In the data rows, 500 means zero.
In each game, the first row plays the second. By how much does the first row win? 20 means about a draw, 40 a big win and 0 a big loss. Wins can go round in a circle. Each row has two weighted sums of its numbers, A and B, taken from their middle values. A row wins by its A times the other's B, less its B times the other's A.
{629, 466, 476, 611, 504, 492, 346, 452, 521, 498, 490, 593, 490, 611, 481, 542}
{586, 420, 508, 611, 610, 557, 695, 378, 430, 451, 696, 684, 365, 512, 599, 490} 13
{321, 498, 514, 411, 392, 497, 439, 506, 422, 433, 411, 496, 729, 410, 281, 504}
{353, 503, 391, 418, 368, 579, 421, 480, 350, 447, 485, 380, 404, 340, 537, 529} 20
{466, 478, 380, 410, 431, 489, 576, 446, 469, 476, 541, 379, 438, 461, 468, 589}
{459, 396, 580, 551, 500, 491, 582, 422, 518, 480, 543, 535, 307, 491, 523, 429} 21
{445, 545, 508, 546, 523, 541, 429, 709, 416, 549, 377, 435, 436, 538, 576, 281}
{389, 508, 427, 361, 485, 522, 563, 650, 437, 517, 335, 488, 468, 558, 579, 395} 14
{374, 422, 356, 423, 478, 539, 479, 489, 439, 569, 488, 458, 470, 479, 325, 426}
{344, 543, 462, 439, 312, 486, 377, 495, 482, 494, 384, 464, 696, 340, 278, 547} 24
{432, 491, 460, 462, 516, 577, 495, 613, 500, 437, 450, 506, 406, 417, 457, 366}
{621, 482, 544, 614, 430, 521, 323, 531, 529, 499, 580, 568, 471, 695, 558, 486} 39
{584, 587, 504, 465, 591, 451, 658, 388, 595, 362, 553, 651, 456, 610, 424, 520}
{416, 477, 412, 545, 461, 537, 633, 403, 587, 439, 505, 548, 552, 540, 499, 490} 18
{398, 447, 455, 442, 388, 476, 434, 539, 426, 521, 474, 403, 522, 415, 514, 502}
{479, 519, 386, 519, 498, 628, 590, 547, 597, 337, 447, 468, 455, 516, 602, 368} 19
{544, 528, 558, 490, 538, 396, 329, 602, 488, 678, 383, 573, 520, 508, 490, 586}
{415, 503, 489, 335, 415, 595, 473, 537, 388, 350, 497, 482, 486, 338, 415, 607} 19
{552, 549, 447, 517, 609, 598, 455, 370, 676, 427, 567, 477, 390, 486, 557, 609}
{563, 468, 467, 532, 528, 458, 569, 488, 438, 376, 506, 503, 448, 496, 352, 393} 17
{462, 485, 561, 575, 548, 488, 581, 599, 459, 581, 378, 345, 441, 532, 553, 400}
{378, 406, 445, 403, 360, 447, 474, 482, 462, 460, 472, 334, 392, 421, 549, 520} 27
{515, 280, 516, 496, 406, 481, 515, 395, 485, 494, 528, 450, 416, 435, 516, 289}
{403, 381, 541, 467, 493, 539, 454, 677, 449, 583, 372, 375, 453, 538, 679, 375} 17
{523, 571, 526, 525, 446, 414, 507, 563, 514, 711, 439, 538, 727, 428, 345, 561}
{332, 571, 437, 319, 506, 585, 484, 518, 414, 507, 440, 416, 461, 340, 553, 531} 33
{614, 546, 510, 572, 589, 451, 444, 505, 535, 502, 607, 457, 556, 621, 480, 552}
{573, 389, 550, 480, 526, 442, 509, 417, 489, 380, 642, 481, 405, 425, 485, 546} 5
{384, 453, 428, 404, 252, 534, 444, 483, 511, 526, 499, 344, 524, 399, 486, 535}
{647, 614, 547, 602, 630, 497, 542, 438, 570, 506, 561, 588, 595, 721, 456, 611} 15
{670, 569, 408, 561, 503, 576, 474, 515, 555, 616, 517, 375, 427, 615, 711, 565}
{487, 575, 667, 464, 449, 437, 327, 642, 505, 622, 330, 527, 670, 518, 529, 549} 27
{713, 570, 563, 504, 650, 372, 580, 565, 541, 631, 467, 568, 569, 511, 413, 754}
{451, 528, 490, 503, 416, 631, 515, 555, 501, 412, 430, 419, 443, 478, 383, 372} 17
{592, 482, 575, 568, 681, 552, 623, 399, 439, 559, 579, 569, 360, 543, 653, 455}
{381, 558, 428, 478, 557, 589, 568, 558, 578, 393, 391, 424, 466, 494, 558, 357} 25
{585, 488, 520, 544, 565, 557, 625, 390, 499, 457, 668, 557, 350, 448, 651, 437}
{629, 608, 503, 540, 602, 348, 473, 621, 457, 754, 496, 532, 499, 611, 511, 663} 20
{515, 472, 560, 508, 390, 511, 577, 498, 495, 438, 606, 619, 528, 469, 510, 354}
{512, 407, 633, 539, 397, 467, 444, 441, 422, 570, 572, 641, 450, 507, 446, 371} 19
{415, 453, 468, 569, 498, 458, 487, 533, 502, 508, 477, 512, 435, 507, 438, 434}
{263, 437, 432, 459, 356, 478, 428, 516, 438, 524, 372, 356, 491, 479, 543, 470} 9
{516, 532, 533, 502, 577, 424, 722, 457, 499, 436, 566, 583, 543, 543, 446, 496}
{576, 576, 435, 636, 672, 496, 383, 517, 537, 556, 550, 518, 585, 609, 511, 533} 14
{616, 528, 385, 535, 563, 488, 512, 399, 509, 355, 551, 425, 598, 562, 646, 573}
{620, 525, 401, 605, 595, 518, 413, 557, 572, 570, 556, 551, 504, 621, 578, 548} 11
{566, 537, 459, 517, 504, 628, 453, 465, 544, 412, 567, 387, 579, 542, 581, 577}
{304, 557, 519, 469, 337, 439, 385, 570, 409, 527, 360, 413, 565, 384, 414, 421} 22
{557, 416, 571, 615, 559, 525, 501, 487, 475, 479, 684, 475, 444, 445, 560, 422}
{451, 527, 519, 332, 521, 645, 485, 567, 460, 410, 413, 421, 389, 422, 449, 436} 5
{486, 576, 458, 575, 412, 430, 544, 390, 625, 492, 548, 634, 641, 557, 303, 453}
{508, 461, 595, 462, 551, 474, 573, 457, 479, 364, 519, 533, 313, 442, 704, 431} 28
{360, 427, 375, 292, 362, 567, 432, 577, 533, 367, 393, 363, 493, 343, 673, 563}
{527, 639, 584, 581, 472, 486, 483, 622, 473, 644, 416, 599, 699, 478, 374, 420} 5
{480, 375, 593, 531, 433, 351, 453, 514, 394, 548, 615, 527, 392, 509, 581, 455}
{369, 496, 434, 394, 348, 532, 377, 523, 436, 315, 519, 411, 563, 389, 516, 591} 20
{511, 574, 493, 565, 534, 383, 436, 618, 494, 482, 459, 568, 638, 435, 416, 493}
{556, 440, 537, 493, 476, 386, 500, 470, 521, 436, 679, 518, 480, 425, 632, 392} 19
{421, 517, 411, 568, 493, 575, 548, 437, 473, 481, 568, 675, 408, 555, 376, 435}
{472, 383, 427, 509, 465, 653, 567, 606, 462, 512, 379, 449, 491, 449, 634, 351} 14
{595, 649, 455, 582, 540, 530, 472, 494, 584, 473, 569, 528, 486, 651, 629, 617}
{461, 477, 514, 506, 612, 550, 624, 421, 445, 481, 580, 636, 408, 492, 573, 464} 23
{372, 479, 402, 441, 403, 502, 459, 515, 498, 521, 431, 504, 609, 354, 431, 589}
{449, 631, 477, 509, 401, 625, 576, 507, 479, 421, 526, 614, 442, 520, 456, 376} 22
{613, 496, 472, 573, 546, 594, 454, 433, 739, 451, 534, 356, 457, 600, 688, 663}
{711, 586, 611, 551, 491, 557, 504, 508, 622, 544, 611, 439, 426, 632, 635, 601} 14
{476, 442, 407, 553, 418, 523, 577, 348, 642, 535, 526, 544, 522, 599, 468, 431}
{619, 567, 604, 493, 426, 614, 395, 514, 554, 489, 504, 605, 444, 568, 480, 561} 9
{417, 368, 514, 510, 400, 416, 444, 520, 415, 605, 460, 365, 473, 457, 523, 509}
{387, 584, 432, 442, 349, 514, 396, 521, 415, 484, 535, 498, 673, 273, 286, 516} 25
{452, 499, 535, 474, 588, 450, 555, 429, 482, 529, 492, 603, 514, 548, 450, 468}
{305, 533, 450, 382, 430, 581, 580, 518, 402, 368, 444, 366, 412, 379, 569, 554} 32
{627, 455, 518, 540, 544, 480, 579, 473, 509, 535, 492, 584, 517, 525, 472, 428}
{552, 636, 592, 533, 551, 352, 506, 573, 472, 625, 443, 606, 622, 618, 508, 682} 23
{661, 626, 561, 565, 464, 535, 352, 371, 557, 580, 615, 502, 527, 665, 529, 620}
{492, 495, 382, 548, 570, 528, 440, 460, 538, 357, 539, 441, 503, 520, 647, 534} 22
{538, 586, 668, 447, 533, 452, 470, 639, 490, 591, 321, 561, 561, 517, 604, 538}
{539, 479, 413, 447, 465, 572, 535, 602, 513, 569, 429, 423, 444, 526, 528, 413} 26
{441, 482, 396, 423, 406, 544, 448, 481, 459, 458, 553, 351, 476, 358, 505, 579}
{602, 483, 478, 535, 636, 332, 431, 545, 366, 596, 530, 566, 588, 661, 617, 632} 19
{510, 446, 513, 535, 635, 524, 629, 469, 508, 400, 566, 422, 411, 418, 531, 465}
{526, 492, 535, 558, 661, 537, 384, 489, 548, 600, 450, 438, 456, 608, 522, 569} 22
{620, 520, 494, 555, 470, 571, 446, 419, 570, 427, 661, 557, 541, 595, 455, 619}
{559, 612, 489, 501, 518, 623, 386, 456, 547, 404, 533, 460, 477, 546, 428, 638} 14
{455, 359, 636, 495, 489, 465, 621, 468, 569, 499, 517, 479, 484, 435, 489, 382}
{424, 496, 419, 591, 429, 542, 478, 431, 548, 439, 478, 532, 582, 627, 357, 459} 14
{427, 374, 678, 484, 402, 442, 499, 478, 567, 541, 512, 541, 448, 436, 413, 347}
{418, 424, 407, 498, 525, 500, 568, 567, 345, 499, 413, 246, 454, 477, 435, 286} 22
{391, 336, 513, 362, 337, 526, 438, 524, 465, 531, 479, 430, 555, 388, 546, 510}
{657, 494, 472, 660, 627, 543, 403, 481, 614, 470, 556, 444, 507, 600, 477, 504} 20
{457, 659, 646, 544, 484, 384, 354, 723, 374, 657, 472, 591, 552, 427, 370, 486}
{393, 420, 439, 402, 535, 493, 482, 570, 428, 474, 547, 421, 485, 385, 428, 435} 2
{570, 380, 527, 511, 606, 519, 547, 373, 463, 357, 657, 495, 413, 412, 525, 454}
{587, 382, 644, 468, 514, 440, 605, 455, 538, 592, 672, 539, 322, 437, 563, 508} 14
{464, 549, 511, 368, 487, 553, 481, 525, 570, 474, 445, 627, 484, 412, 363, 453}
{326, 537, 487, 406, 440, 433, 287, 563, 451, 447, 435, 333, 653, 377, 525, 482} 15
{312, 535, 484, 432, 466, 495, 465, 536, 422, 404, 392, 417, 647, 338, 403, 550}
{473, 360, 670, 565, 566, 513, 584, 462, 404, 497, 567, 506, 315, 461, 576, 399} 22
{416, 515, 419, 423, 399, 559, 438, 504, 408, 514, 425, 334, 489, 385, 554, 529}
{594, 589, 569, 527, 666, 331, 435, 586, 414, 675, 565, 615, 619, 617, 469, 664} 19
{560, 564, 566, 492, 640, 332, 383, 601, 385, 572, 469, 530, 516, 539, 480, 656}
{556, 438, 566, 530, 545, 549, 492, 406, 425, 435, 778, 530, 422, 386, 375, 563} 30
{660, 600, 425, 640, 651, 499, 465, 487, 637, 469, 509, 555, 530, 637, 489, 541}
{664, 563, 502, 609, 487, 442, 445, 484, 543, 553, 400, 606, 612, 495, 478, 569} 24
{626, 519, 532, 521, 492, 534, 340, 569, 594, 477, 559, 494, 430, 662, 515, 577}
{469, 641, 602, 557, 469, 433, 324, 656, 418, 668, 439, 560, 534, 515, 440, 496} 25
{570, 493, 555, 349, 405, 507, 570, 331, 601, 603, 652, 642, 467, 481, 473, 382}
{572, 435, 524, 636, 504, 485, 447, 530, 573, 664, 529, 368, 501, 650, 739, 475} 11
{488, 536, 621, 427, 517, 449, 466, 668, 433, 689, 375, 610, 616, 499, 598, 592}
{555, 422, 570, 537, 474, 439, 708, 388, 449, 379, 547, 645, 437, 529, 537, 454} 25
{625, 537, 445, 681, 560, 493, 391, 559, 556, 623, 519, 492, 558, 622, 423, 498}
{591, 733, 609, 542, 555, 333, 408, 690, 482, 614, 485, 667, 640, 629, 537, 614} 34
{515, 495, 433, 473, 422, 616, 550, 521, 487, 411, 376, 548, 448, 504, 535, 353}
{538, 505, 449, 573, 504, 512, 444, 570, 582, 558, 429, 452, 558, 672, 564, 550} 17
{557, 480, 495, 523, 495, 509, 356, 357, 606, 397, 529, 489, 573, 556, 509, 555}
{623, 557, 490, 540, 455, 486, 485, 449, 583, 430, 483, 484, 508, 695, 592, 596} 24
{616, 538, 463, 628, 660, 504, 465, 554, 603, 472, 547, 552, 515, 705, 481, 613}
{598, 374, 547, 443, 572, 453, 621, 404, 592, 496, 601, 445, 376, 445, 573, 473} 16
{408, 526, 443, 475, 353, 629, 471, 489, 398, 435, 514, 355, 399, 318, 525, 508}
{418, 447, 339, 529, 365, 508, 529, 389, 620, 454, 474, 453, 591, 583, 504, 342} 21
{544, 527, 626, 453, 483, 460, 598, 435, 519, 498, 570, 476, 394, 493, 511, 475}
{483, 413, 480, 437, 437, 581, 406, 591, 410, 487, 333, 419, 478, 599, 607, 385} 21
{324, 619, 429, 349, 398, 597, 507, 484, 423, 271, 517, 408, 435, 333, 510, 546}
{540, 617, 488, 516, 509, 514, 586, 430, 488, 496, 619, 635, 502, 594, 464, 392} 20
{477, 551, 658, 517, 606, 393, 342, 696, 408, 636, 437, 415, 617, 481, 570, 466}
{478, 427, 420, 342, 520, 515, 607, 470, 439, 468, 466, 519, 511, 567, 354, 502} 26
{466, 575, 639, 515, 412, 438, 355, 685, 501, 649, 345, 571, 601, 542, 512, 512}
{586, 291, 442, 487, 613, 626, 596, 357, 546, 376, 607, 396, 443, 347, 720, 539} 24
{475, 551, 516, 563, 345, 573, 492, 393, 544, 563, 572, 590, 634, 561, 421, 433}
{492, 518, 577, 516, 556, 421, 409, 653, 424, 703, 366, 588, 599, 570, 558, 448} 37
{619, 572, 473, 537, 535, 591, 445, 426, 725, 507, 546, 511, 497, 522, 513, 519}
{464, 422, 383, 457, 555, 527, 648, 519, 552, 431, 554, 453, 479, 515, 481, 448} 21
{513, 504, 447, 597, 666, 546, 632, 467, 369, 535, 625, 597, 346, 506, 629, 428}
{436, 316, 357, 359, 511, 542, 612, 548, 471, 514, 529, 439, 425, 447, 496, 463} 11
{418, 501, 595, 479, 568, 424, 519, 509, 509, 435, 486, 547, 514, 536, 390, 447}
{714, 693, 430, 598, 505, 624, 492, 490, 549, 499, 504, 538, 537, 638, 483, 639} 21
{432, 474, 357, 509, 600, 526, 546, 534, 427, 521, 424, 353, 449, 428, 492, 410}
{608, 500, 443, 532, 531, 521, 564, 415, 522, 443, 494, 431, 493, 601, 650, 637} 16
{402, 439, 391, 431, 539, 561, 485, 460, 491, 431, 482, 360, 447, 472, 302, 520}
{654, 567, 370, 519, 513, 594, 575, 362, 641, 275, 517, 485, 599, 538, 485, 691} 30
{536, 439, 333, 527, 376, 553, 573, 331, 596, 541, 491, 524, 535, 520, 425, 388}
{487, 585, 601, 553, 475, 354, 441, 717, 492, 660, 454, 436, 640, 477, 420, 498} 15
{475, 317, 473, 477, 677, 543, 467, 384, 540, 392, 587, 351, 384, 355, 637, 473}
{483, 483, 607, 556, 372, 560, 496, 438, 540, 511, 588, 643, 426, 424, 344, 419} 33
{438, 453, 415, 426, 537, 531, 668, 536, 539, 448, 438, 533, 493, 447, 386, 516}
{359, 495, 499, 378, 407, 462, 487, 459, 449, 429, 424, 386, 591, 477, 406, 580} 10
{600, 556, 456, 504, 551, 494, 418, 494, 645, 453, 539, 390, 401, 631, 696, 592}
{574, 482, 420, 496, 506, 574, 471, 504, 627, 390, 637, 532, 534, 577, 576, 615} 20
{463, 560, 459, 610, 394, 576, 540, 442, 508, 564, 553, 543, 522, 605, 450, 518}
{519, 405, 416, 423, 526, 563, 603, 514, 490, 501, 542, 543, 474, 488, 402, 467} 12
{556, 537, 426, 533, 511, 411, 587, 523, 483, 501, 493, 409, 461, 588, 500, 429}
{624, 540, 449, 585, 563, 520, 408, 513, 511, 374, 560, 481, 519, 571, 645, 574} 20
{570, 547, 482, 547, 582, 579, 356, 490, 550, 438, 552, 408, 441, 412, 601, 599}
{590, 631, 463, 499, 522, 552, 491, 493, 633, 422, 621, 562, 465, 509, 519, 645} 20
{589, 378, 456, 507, 600, 507, 500, 534, 605, 542, 480, 441, 553, 629, 620, 570}
{403, 527, 448, 450, 363, 624, 601, 510, 464, 403, 552, 446, 527, 373, 350, 583} 22
{593, 530, 485, 625, 634, 484, 381, 555, 632, 540, 565, 454, 562, 621, 553, 620}
{584, 399, 571, 535, 598, 507, 624, 405, 453, 548, 574, 499, 311, 472, 659, 472} 20
{548, 500, 595, 483, 541, 513, 650, 467, 509, 527, 560, 433, 323, 464, 649, 446}
{591, 585, 404, 635, 677, 464, 466, 493, 638, 492, 489, 472, 673, 606, 559, 539} 8
{552, 467, 472, 422, 535, 519, 632, 501, 565, 547, 521, 577, 549, 538, 475, 522}
{657, 406, 566, 585, 640, 485, 584, 319, 568, 462, 731, 506, 339, 456, 502, 476} 20
{424, 494, 437, 443, 375, 510, 452, 446, 491, 571, 393, 388, 535, 423, 450, 536}
{481, 366, 495, 558, 648, 526, 559, 444, 504, 461, 522, 465, 243, 368, 672, 479} 28
{524, 635, 482, 470, 516, 518, 611, 428, 505, 500, 611, 557, 475, 562, 405, 507}
{428, 494, 532, 402, 346, 593, 382, 500, 431, 526, 511, 506, 620, 392, 357, 527} 18
{526, 493, 466, 493, 616, 395, 500, 512, 501, 498, 547, 569, 574, 532, 463, 470}
{443, 470, 584, 429, 415, 524, 532, 437, 563, 515, 488, 612, 535, 434, 442, 355} 19
{346, 503, 422, 410, 310, 582, 533, 445, 444, 348, 411, 364, 538, 392, 509, 521}
{330, 504, 427, 490, 356, 576, 376, 591, 474, 457, 384, 432, 740, 368, 341, 550} 19
{617, 580, 386, 544, 530, 626, 529, 474, 625, 372, 565, 523, 511, 583, 561, 576}
{523, 397, 590, 566, 480, 475, 638, 449, 459, 496, 619, 601, 331, 555, 666, 439} 19
{334, 568, 407, 474, 392, 458, 316, 534, 479, 428, 458, 445, 583, 357, 395, 499}
{310, 439, 464, 455, 446, 455, 386, 503, 379, 508, 329, 364, 525, 379, 497, 539} 13
